A single turn carries every row of the set below to another of its rows. Some are shown first; where does it send the rows asked next?
Nud: [  3.1  26.1   1.0   0.5 -28.1   3.2 -21.6   7.0  -5.7  21.8 -15.3 -34.6
  13.6 -14.9 -22.4 -22.4 -16.3  12.8 -19.2 -17.7   7.4   7.1  14.0]
Rik: [  8.5  36.5  -8.3  -8.2 -34.1 -13.3 -13.7   0.1  16.4 -11.3  -8.8 -30.6
  24.7 -30.0 -22.2  -2.1 -19.5  -0.4 -22.9  -3.6  -8.3  10.6  24.4]
Gog: [  9.3   6.5  43.7   1.4 -11.7 -18.4 -16.8  15.8  18.7   8.5 -11.0 -12.4
   9.7 -16.5 -14.6 -25.3 -20.9  13.6 -24.0 -21.1  26.8  29.6 -15.0]
kopo: [-21.0  18.8  22.0  -7.4  12.8  -6.7 -20.5   0.2  -3.1  13.3   6.6   3.9
  -7.3  -8.4  12.3  21.4 -16.0  -3.6   2.9 -21.3  39.3  18.7   4.7]
lis: [-13.0  19.7  -5.7 -13.1  19.1 -10.9  -6.7   8.5   9.1  10.3  11.1  -5.8
   2.7 -11.2   8.6  26.9 -20.9  -9.5  10.4  -2.4  31.3  10.7  22.2]
sobe: [-18.5  -3.9  25.3 -22.2 -36.5 -23.7  -8.8  16.2  23.4 -26.2  11.3 -25.7
  20.6 -11.9 -12.4   3.0 -12.6  -3.8  -9.5 -44.2   0.3   2.0  22.3]
geru: [ 14.8  13.4  14.6  -2.2   2.8 -19.0 -11.9  34.0  28.8   5.7 -18.3 -27.2
  23.9 -16.8 -11.4 -18.9 -18.4   6.8 -27.5   7.6  30.3   6.0  18.2]
ladut: [ -9.1  26.5  34.1 -23.3 -19.3 -33.7 -18.8  -0.2   5.2  -1.5  12.6   4.7
  46.0   7.7   1.2   0.6 -23.5   3.4  -6.8 -15.3  10.8 -10.8  19.7]
busa: [-23.9  28.5  -2.3 -18.7   8.5 -13.9 -11.1  10.7   1.8  14.6  -7.7   6.0
   6.4  12.3 -16.8   6.7 -42.1  -4.1 -17.9  -5.0  37.4  24.6  10.6]
guvur: [  5.3   8.5  32.7  -0.4   2.5 -19.9 -26.1  -4.5 -11.8  12.4   1.1 -10.6
  -4.4 -17.5  -3.5  23.2  -7.9  -3.4   4.1 -20.4  36.8  19.3  10.1]
Seva: [-20.5  35.3  -3.4 -24.4   3.7 -24.0 -10.0   4.4  13.2  -7.7  -2.7   9.9
  11.5   2.4 -16.5  19.9 -43.9 -12.2 -22.3  -0.7  28.3  25.7  14.0]
bigo: [-18.5  -5.8   5.6 -14.7 -25.1  -5.7 -11.7  35.7  24.9 -13.0  -1.0 -36.9
  23.1  -6.7  -9.2   2.1  -4.7   3.6 -12.8 -29.3   2.7   0.4  34.2]
nar: [-21.7 -19.1  -5.7   4.1 -23.7  -0.8   0.8  -6.0  31.0  13.6 -10.8  -4.8
  17.1 -19.7  -5.8  15.9 -19.0  11.4  -6.4 -14.8   5.8  20.7  -2.1]
Pap: [ -0.6  34.9  29.1  -5.2 -43.9 -17.8 -23.6 -16.4  -0.6  -8.1  -5.4 -18.7
  10.6 -28.6 -22.3 -13.0 -18.9  -0.2 -26.3 -31.5   1.8  11.7   2.3]
lubin: [-30.7  -3.4  14.8   2.7 -20.7  -7.8 -18.2  -8.3  31.5  -9.3 -20.7  -3.0
  21.8 -28.5   2.2  22.0  -2.3  -1.7 -29.9 -10.1  23.5  -4.3  18.9]
Vabor: [ -9.3  13.7  -2.6  -0.8  -6.4 -10.2   0.7 -11.2   9.2   4.0  -2.4 -14.7
 -13.4  -5.7 -20.0 -16.2 -18.8  40.2 -19.7 -25.8  14.1  16.8 -15.0]
forun: [ 10.0  12.1  20.5  -6.3  -0.3 -29.8 -19.4  -5.1   7.3 -11.2   6.2  -8.3
   3.7 -29.0  -3.5  42.0 -12.2 -12.4   3.6  -6.7  19.1  28.8  15.7]
Nuson: [  3.6   7.8   5.7 -14.7 -15.4   9.6   7.2  14.3  22.9 -16.5  -6.6  -8.3
  -0.4  -9.7   0.2 -32.9 -16.8  14.9 -38.2 -27.6   5.0   4.1  15.8]
dilu: [-26.5  32.7  16.3 -22.1  -1.1 -24.1 -13.5  -3.6   0.2  -0.5  -2.3  14.4
   3.4   6.4 -15.7  10.2 -42.7  -9.9 -22.2 -15.3  37.7  24.8   2.7]
Kem: [ -5.6  12.8  20.6 -16.4 -20.9 -16.8 -15.8  10.2   4.7  19.4  12.0   6.1
  41.8  16.7  -1.4  -3.8 -28.1  19.9   2.6 -19.9  -0.5  18.2   0.7]
gusov: [-22.4 -14.3  14.5  -1.6 -25.0 -22.9   4.2 -22.4  16.1  13.0  -3.0  -7.7
  14.4 -19.1  -8.5  -1.1 -23.0  -5.1  -2.2 -24.1  27.3 -21.8   9.3]
Buf: [-20.8 -12.6  25.8 -13.7 -30.3  -1.5 -14.4  26.2  12.0  -2.0   1.9 -27.2
  13.6  -2.3 -10.4  -6.9  -6.7  10.3  -7.7 -48.0   6.6  11.0  14.0]
baru: [-13.5  27.9 -13.4  -0.5   4.3  -8.7 -10.1   1.7  23.9 -19.8 -15.2 -19.2
   2.8 -13.7 -11.2   3.0  -3.5  32.9 -39.6  -0.9  16.3   6.5  16.6]
rute: [-15.0  23.9  12.6 -17.5   5.7 -21.7 -10.6  -6.1  13.6  -8.9  16.5   8.3
  -1.4 -20.1   8.5  35.0 -21.8 -13.1   6.3 -14.5  22.0  24.2   6.6]
sipo: [ 12.0   5.5   2.4  -2.2   9.6 -16.8 -14.7   7.5  -1.0  14.5   2.0 -21.7
   4.8 -16.8  -4.4  28.3 -14.7  -3.7  12.4  -0.3  26.3  18.2  23.5]
Mib: [-10.1  29.4   9.1 -10.7  -9.3 -38.4   2.6 -25.8  16.1 -26.2   4.2 -14.6
  -5.0 -19.4 -20.2  -8.7 -17.0  20.3 -26.5 -18.9  21.3 -13.4   7.1]
Pezod: [ 19.1  16.5  30.6 -14.5 -14.7 -46.0  -0.3   7.0  37.5 -18.9   2.1 -15.9
  21.2 -29.2 -17.3 -12.5 -31.2  -4.8 -17.1  -7.8  16.3  13.6   2.2]
Lomi: [  5.3  10.1  13.8 -19.1 -20.9   0.2   9.7   4.0  21.9 -23.4  -0.5  -3.7
  -3.3 -12.3  -1.7 -34.8 -20.4   9.2 -35.6 -34.0   4.3  -0.7  10.4]
kapan: [  5.1  14.0   6.0 -17.2 -17.1   1.3   8.3   9.7  28.6 -28.8  -4.3  -8.4
   3.8 -15.9  -0.1 -26.8 -15.4   7.1 -39.7 -23.2   2.8  -4.8  21.7]
kosim: [ -9.8  25.3  17.8 -15.9 -12.8 -12.8 -28.8  20.3  15.6   2.1  -0.1   5.2
  49.2   8.5   9.6  13.1 -14.3  14.4 -18.1  -1.7   3.2  16.0  23.5]

geru goes to Pezod
Mib goes to Vabor
Now these:
busa goes to Seva
lubin goes to gusov
kosim goes to ladut
rute goes to kopo
Buf goes to bigo
kapan goes to Lomi
Pap goes to Nud
guvur goes to sipo

